In the data rows, 128 means zero.
Here are some numbered points:
117 216 76 166 66 96 180 152 54 75 185 91 0
109 123 101 126 159 129 114 98 125 129 148 117 1
123 147 138 105 152 145 166 56 152 103 168 153 2
114 129 92 138 137 110 147 87 107 81 124 126 3
132 133 165 105 144 129 146 149 133 156 157 137 4
111 119 103 129 157 135 115 101 125 127 149 121 5
115 97 81 102 161 81 88 121 94 108 21 134 6
87 167 39 81 159 141 109 95 89 134 183 147 7
110 231 69 182 59 91 180 157 61 80 195 95 8
112 117 165 189 103 112 147 152 140 133 133 120 9
81 156 126 150 128 56 143 136 122 158 170 140 10
139 104 135 75 157 132 93 153 139 142 101 161 11
101 153 68 94 150 134 107 119 99 132 163 138 12
150 143 114 158 53 232 153 77 123 78 205 112 13
123 130 108 134 134 154 160 112 62 91 158 108 14
132 142 129 173 112 132 145 111 138 115 146 121 15
New points follow, each followed by the numbers of its five nearest points above by angle, nearest first.
136 150 188 108 133 111 134 167 140 179 195 154 4 10 9 11 2
92 98 109 103 223 108 142 138 70 155 91 140 6 11 1 5 12
149 129 143 74 168 111 65 168 173 176 109 151 11 4 6 12 7
144 0 171 108 204 121 108 124 91 76 0 78 6 11 3 5 1
99 128 77 110 184 63 109 96 119 143 66 145 6 1 3 5 12
126 85 135 96 172 127 139 125 89 112 71 125 6 11 3 14 1
122 110 97 115 154 130 117 106 139 118 87 114 6 1 5 3 11
141 97 140 34 169 131 64 163 149 132 88 169 11 6 4 12 7
136 153 138 196 100 144 164 111 146 113 168 119 15 13 9 8 0
120 106 100 119 150 95 100 127 109 120 53 137 6 11 3 1 12
85 134 123 111 170 99 164 99 134 179 116 148 10 1 2 4 7
133 156 130 205 94 147 172 97 140 103 165 118 15 13 8 0 9
134 156 133 109 111 129 109 168 122 169 197 138 4 10 12 7 8
138 128 158 161 107 131 134 146 149 131 133 121 9 15 13 4 8
128 79 135 83 185 132 133 128 80 106 64 124 6 11 3 14 1
119 115 105 123 142 101 108 124 112 122 78 134 6 11 3 1 12
140 147 156 156 94 137 165 116 152 127 174 117 15 13 9 8 2
126 59 141 69 203 136 143 119 66 98 45 122 6 11 3 14 5
131 141 164 116 138 126 136 149 142 161 162 141 4 10 9 11 2
175 150 215 152 35 121 120 146 212 163 151 115 9 15 4 13 10
111 105 96 119 146 101 94 124 103 116 56 133 6 11 3 1 12
115 118 177 157 139 111 125 126 176 181 114 124 9 4 10 11 15
